In the rows, zero is written as 128.
Each path below is one point turned by a fixed rotation once a step. After each direction that follows a path, write how fast that rotation turns it, in deg/step (0 if it stays still).
Each turn is a multiple of 5 degrees from 10 to 175, or 0.
Each row of a path follows its step; steps can be skipped.
Path 1:
step 0: [123 134 124 131 124 121 126 126 127 129 127 140 129 126 119 141 119 117
 122 126 127 118 124 128 135 130 123 124 129 123 123 130 128 125 131 126
 135 117 130 128 124 133 129 132 118 128 119 122 129 131 127 122 115 128]
step 2: [133 128 119 128 129 124 125 128 129 120 117 117 120 138 125 123 129 132
 123 121 123 120 121 122 132 135 129 134 126 131 130 126 122 125 126 135
 136 126 126 124 124 129 133 140 132 124 143 133 127 127 124 132 124 122]
step 4: [131 131 123 132 122 141 124 131 123 126 135 142 135 132 137 127 125 135
 126 129 132 130 127 131 134 133 124 129 131 140 132 129 133 123 123 138
 131 124 129 130 137 130 128 121 116 129 134 136 124 132 131 127 132 121]
step 7: [128 125 127 131 131 140 118 138 138 129 126 135 130 130 122 128 118 128
 120 125 130 133 131 126 123 126 130 125 124 133 126 130 128 141 135 125
 140 121 135 121 129 124 129 132 123 128 132 124 126 133 135 128 114 124]
step 9: [124 133 116 129 132 125 124 131 129 128 125 124 129 127 129 116 133 127
 126 127 133 111 131 129 133 127 122 128 132 131 133 137 135 124 131 133
 133 137 130 122 128 124 126 132 139 134 136 128 124 126 131 113 136 123]
step 10: [127 135 132 139 142 137 128 133 135 124 125 125 117 124 124 132 124 120
 122 132 138 130 132 127 136 120 124 117 130 129 131 123 134 121 126 132
 133 128 128 122 124 127 129 126 125 118 130 133 128 121 127 125 131 118]
step 11: [124 133 136 129 121 132 125 129 118 130 127 126 131 126 131 130 130 133
 126 135 133 129 134 131 125 131 125 123 144 133 127 126 122 123 123 140
 128 121 128 121 121 137 131 124 120 119 127 124 130 121 138 120 120 127]
step 16: [133 127 125 130 127 125 127 121 127 133 135 128 140 117 125 125 127 117
 120 135 131 123 121 124 127 127 122 116 128 131 127 126 135 127 126 135
 132 122 125 133 127 133 119 128 131 128 127 126 117 134 125 113 137 131]
step 17: [133 131 130 133 132 133 131 130 135 130 132 118 133 139 125 126 125 130
 122 134 126 129 130 123 135 137 130 118 131 116 124 129 141 124 128 132
 128 123 122 130 122 128 131 127 125 128 136 122 117 130 139 133 133 120]
step 21: [122 136 121 129 129 131 138 117 123 130 137 131 124 124 120 125 132 126
 131 132 122 127 130 120 125 126 122 132 131 127 130 137 126 126 130 132
 128 118 125 126 121 120 131 123 132 117 139 132 132 118 118 126 131 123]
Directions:
[125 128 127 127 130 128 130 130 128 126 128 127 129 128 128 126 125 126
 126 129 128 127 128 130 126 126 127 126 128 126 126 129 128 125 129 128
 128 129 128 127 128 128 128 132 126 129 128 126 126 127 129 129 128 130] : 40
[132 128 129 126 127 127 129 129 126 128 124 126 129 127 125 130 131 128
 128 128 128 128 128 129 128 128 127 128 128 129 129 129 127 127 128 128
 128 130 130 128 130 130 126 128 128 131 131 127 126 130 126 127 130 130] : 100
[129 124 129 127 129 128 125 127 128 130 128 124 128 129 128 127 126 130
 129 131 128 130 125 130 128 128 126 128 127 128 129 126 127 126 127 128
 129 128 127 131 128 129 130 128 128 126 130 126 129 127 131 129 127 127] : 120
Path 2:
step 1: [126 132 131 121 121 131 129 131 129 123 127 125 130 124 140 129 133 120
 119 125 134 123 130 129 123 131 130 125 143 130 135 122 137 123 127 116
 120 126 133 130 131 113 124 133 130 128 134 135 126 125 131 129 130 133]
step 4: [121 136 123 133 115 127 126 129 129 123 128 118 114 126 137 135 128 118
 126 123 134 124 123 133 133 129 128 128 132 126 129 125 121 132 120 123
 126 131 130 122 136 125 129 117 123 125 131 124 127 135 134 127 137 131]
step 10: [124 138 118 126 124 119 123 130 128 128 132 134 120 133 128 127 119 124
 138 123 132 135 125 133 119 128 123 126 126 134 131 126 136 126 112 134
 135 137 129 125 128 130 127 123 125 134 133 122 127 127 129 122 133 123]
step 11: [121 120 129 133 124 137 124 122 128 127 132 127 125 115 124 128 126 124
 134 118 126 133 125 130 138 124 142 131 136 122 133 134 132 134 122 124
 127 138 130 125 129 128 120 133 119 125 126 124 126 127 127 131 128 119]
step 12: [131 131 131 129 130 131 126 122 122 117 129 117 143 111 125 123 128 126
 121 134 124 126 123 126 131 128 116 126 125 134 131 119 126 134 130 133
 129 133 131 129 125 136 126 133 123 128 126 128 125 132 129 126 132 132]
step 16: [127 138 121 133 122 128 125 143 129 122 129 119 125 127 127 129 125 123
 135 123 124 125 124 138 127 135 134 125 128 131 130 132 134 124 135 134
 129 135 136 123 135 121 133 128 121 132 122 125 123 117 127 128 125 124]
step 21: [127 126 123 131 125 137 123 135 123 129 128 128 122 125 145 129 131 132
 118 125 140 126 121 135 127 118 131 120 127 132 138 127 133 121 130 133
 128 125 127 129 133 117 123 132 130 123 132 136 126 125 132 129 126 132]
step 22: [125 145 124 138 126 123 117 122 129 115 129 120 123 138 125 131 125 127
 133 128 131 126 132 128 128 127 118 124 133 119 133 130 132 129 131 126
 134 130 127 116 131 128 124 128 127 129 134 134 125 125 126 137 128 127]
step 23: [125 127 128 124 124 123 127 142 130 121 132 132 129 127 120 128 131 121
 137 119 120 129 127 126 124 121 122 132 132 132 130 134 131 129 124 129
 134 133 125 127 125 130 133 129 117 110 128 126 125 134 132 128 128 115]
step 24: [124 131 125 126 121 129 131 123 125 129 123 129 127 117 134 121 133 126
 111 115 137 125 119 133 132 128 130 127 127 125 128 123 126 141 122 127
 123 131 124 131 136 126 129 129 120 123 125 122 119 133 129 127 133 128]
Directions:
[128 127 127 128 128 126 127 127 130 126 128 129 130 126 130 130 130 128
 129 127 127 128 127 126 129 126 130 128 127 133 125 127 128 128 129 129
 127 128 128 129 129 130 127 129 129 125 127 131 129 131 127 128 127 127] : 125
[127 129 129 127 127 130 130 128 129 129 126 127 128 125 124 127 129 127
 125 127 130 129 131 127 127 128 126 127 129 130 127 129 130 130 127 126
 129 129 130 127 130 130 129 128 129 127 126 129 130 128 127 128 127 126] : 60
[129 129 128 129 127 128 127 127 130 128 131 128 130 127 127 127 130 131
 129 127 126 128 130 128 129 131 125 126 127 128 128 128 127 127 131 131
 130 130 126 127 128 128 130 129 128 129 130 130 129 128 127 129 129 130] : 110
[129 128 124 129 127 127 129 129 126 130 128 129 129 129 127 126 130 131
 127 126 128 130 127 127 126 126 128 126 125 129 126 128 127 129 127 126
 131 129 127 128 129 126 126 129 130 130 125 128 127 127 129 128 130 128] : 100
Path 3:
step 0: [130 130 137 129 122 115 136 127 122 133 142 122 138 133 126 118 125 122
 124 132 129 131 124 122 136 140 129 141 133 125 130 126 125 129 128 128
 120 127 124 129 137 130 132 129 126 125 133 116 130 130 137 129 127 128]
step 1: [121 125 122 128 131 128 135 134 131 147 128 130 128 125 130 130 129 131
 121 124 111 129 130 133 139 130 130 125 137 123 139 120 133 125 120 128
 126 127 123 133 127 132 139 126 125 135 124 121 132 124 122 132 125 127]
step 2: [136 135 119 118 130 126 114 128 128 136 124 123 130 119 125 128 126 135
 114 127 134 121 126 132 130 117 124 133 136 121 134 129 124 127 128 120
 129 126 138 133 126 127 127 134 120 129 130 121 120 133 126 122 134 125]
step 3: [128 127 121 128 128 138 121 124 126 123 127 120 129 125 127 127 132 134
 124 118 127 128 119 124 125 127 129 131 121 121 137 129 127 140 126 132
 129 128 126 128 130 121 108 119 125 135 129 126 138 135 131 135 119 121]
step 5: [131 124 128 130 124 124 121 132 122 125 122 126 125 136 124 135 129 113
 132 136 131 134 133 132 129 128 136 129 139 134 127 135 128 131 128 119
 124 139 121 124 129 122 128 133 128 124 127 133 137 140 117 135 132 121]
step 10: [134 138 132 121 122 129 134 120 129 140 128 133 124 137 125 136 137 131
 125 127 127 126 128 131 124 131 135 139 127 124 119 129 139 123 123 131
 123 127 127 136 126 130 135 127 131 121 127 131 133 131 129 110 131 122]
step 11: [127 132 116 125 122 130 122 130 121 129 126 121 127 126 127 125 135 125
 125 115 127 141 129 125 121 133 136 126 134 128 128 130 119 125 125 120
 127 124 119 136 127 136 133 126 131 130 124 130 136 132 132 123 136 144]
step 13: [134 124 129 128 135 118 119 126 134 133 131 124 130 131 131 136 121 128
 116 127 130 132 134 121 126 121 131 126 127 133 140 133 129 133 130 133
 132 134 117 122 133 140 128 118 130 131 125 137 123 122 127 127 118 119]
step 16: [127 117 132 127 130 128 128 134 133 129 137 130 134 126 123 137 139 126
 127 124 124 126 136 128 133 131 127 137 133 127 117 124 129 121 124 117
 127 128 132 123 129 117 117 130 137 131 130 142 130 122 131 121 121 137]
step 19: [126 138 121 134 129 132 129 130 120 135 123 127 127 125 128 129 121 127
 133 129 127 116 130 124 145 131 140 136 131 122 141 120 130 134 128 130
 129 126 125 135 136 133 134 122 126 131 137 133 124 119 125 124 129 132]
Directions:
[128 128 127 131 129 129 129 132 127 129 129 128 129 128 129 126 130 127
 128 126 128 126 130 125 126 128 128 129 129 128 128 126 128 130 127 127
 126 127 127 127 126 129 128 125 127 130 127 130 130 128 129 128 126 129] : 140
[129 127 128 127 131 128 129 128 128 129 126 129 131 130 128 126 127 132
 126 126 127 129 125 129 127 127 130 131 129 128 129 129 127 130 127 127
 127 128 125 128 126 130 130 129 127 127 129 127 128 129 130 128 129 129] : 35
[126 131 128 129 129 127 127 129 126 128 127 130 127 130 127 127 126 127
 127 128 127 128 127 131 128 128 126 129 130 128 128 127 129 128 128 128
 129 128 129 130 128 129 129 128 131 127 124 130 128 128 129 129 129 123] : 85
[127 128 130 128 125 128 129 130 125 127 128 128 130 127 127 128 129 128
 128 129 127 132 128 129 127 129 131 127 128 127 125 128 129 128 129 126
 130 128 127 129 127 130 126 129 127 124 130 131 129 129 128 127 127 128] : 60
Path 4:
step 3: [122 131 129 132 126 126 135 121 122 128 124 133 133 123 131 130 120 126
 134 135 129 129 137 128 122 118 131 135 131 133 133 133 129 125 124 119
 125 123 136 139 131 130 127 135 131 129 126 119 136 125 130 132 124 134]
step 6: [135 138 126 130 129 128 132 125 124 127 125 129 132 137 127 134 124 128
 125 124 130 124 126 134 127 119 137 128 133 122 125 128 130 128 136 134
 122 124 139 129 121 125 135 126 130 128 127 126 127 131 117 127 130 142]
step 7: [126 128 123 128 124 129 133 123 127 124 124 122 134 121 123 133 129 124
 134 135 125 123 129 120 119 128 132 130 131 121 133 121 127 134 135 127
 118 128 129 133 127 133 130 132 116 129 132 125 120 131 117 133 131 135]
step 11: [129 141 133 126 134 121 121 121 134 122 135 129 126 125 133 127 131 124
 127 131 119 128 121 127 124 122 126 136 127 124 135 137 125 124 130 127
 122 133 128 130 125 131 133 130 116 133 137 128 127 130 129 123 128 132]
step 12: [129 128 128 128 128 125 127 126 124 118 126 131 116 130 138 134 131 129
 131 128 127 126 127 128 129 128 124 132 125 128 121 125 133 121 126 136
 118 121 125 124 125 128 131 121 119 134 133 131 133 133 119 126 121 143]
step 14: [125 135 131 129 124 125 136 125 130 121 129 125 126 127 135 136 135 128
 139 131 122 132 121 126 124 128 137 134 128 135 125 126 129 130 121 123
 133 123 123 126 120 120 123 131 133 131 135 128 134 134 117 130 130 130]
step 16: [130 140 128 126 125 127 135 113 127 119 134 131 127 131 130 135 125 130
 127 134 124 124 133 132 126 134 130 135 126 131 122 133 125 117 118 130
 128 127 124 129 127 128 122 128 132 120 121 127 128 118 124 128 128 134]
step 20: [116 125 129 134 128 129 127 123 124 130 130 132 127 117 129 135 127 123
 137 132 126 118 129 127 126 124 134 136 136 130 129 118 132 123 121 124
 132 127 125 137 125 133 124 130 126 127 121 125 133 125 122 135 122 127]
step 21: [127 136 135 130 129 125 123 127 131 125 133 135 126 129 128 131 127 122
 131 116 126 121 124 137 126 119 134 126 133 122 126 121 125 126 132 124
 140 126 125 133 114 125 125 128 125 122 122 134 124 127 129 125 129 128]
step 24: [123 132 124 128 122 130 130 131 132 126 130 129 136 125 120 130 132 120
 127 131 128 126 131 125 118 134 127 136 129 130 130 125 124 131 125 120
 124 131 119 141 120 130 124 130 114 132 132 133 124 129 130 125 132 137]
Directions:
[128 129 128 126 128 128 124 127 131 129 127 127 129 128 127 126 129 127
 126 129 129 128 127 124 125 126 128 129 128 128 131 128 127 129 130 127
 127 128 126 129 130 127 128 128 126 126 126 125 128 128 129 128 126 128] : 170
[126 127 128 130 130 127 129 128 129 128 128 128 128 127 127 130 131 127
 130 130 129 131 130 129 127 131 131 127 130 130 128 129 128 127 127 129
 126 128 127 127 127 130 128 129 128 126 129 127 128 126 129 129 125 130] : 170
[127 130 130 127 128 129 124 127 128 126 129 128 128 131 127 127 127 127
 129 128 128 127 129 130 131 130 128 130 126 127 130 130 128 127 130 131
 131 131 131 127 127 129 128 127 127 125 128 128 128 127 127 130 127 128] : 65
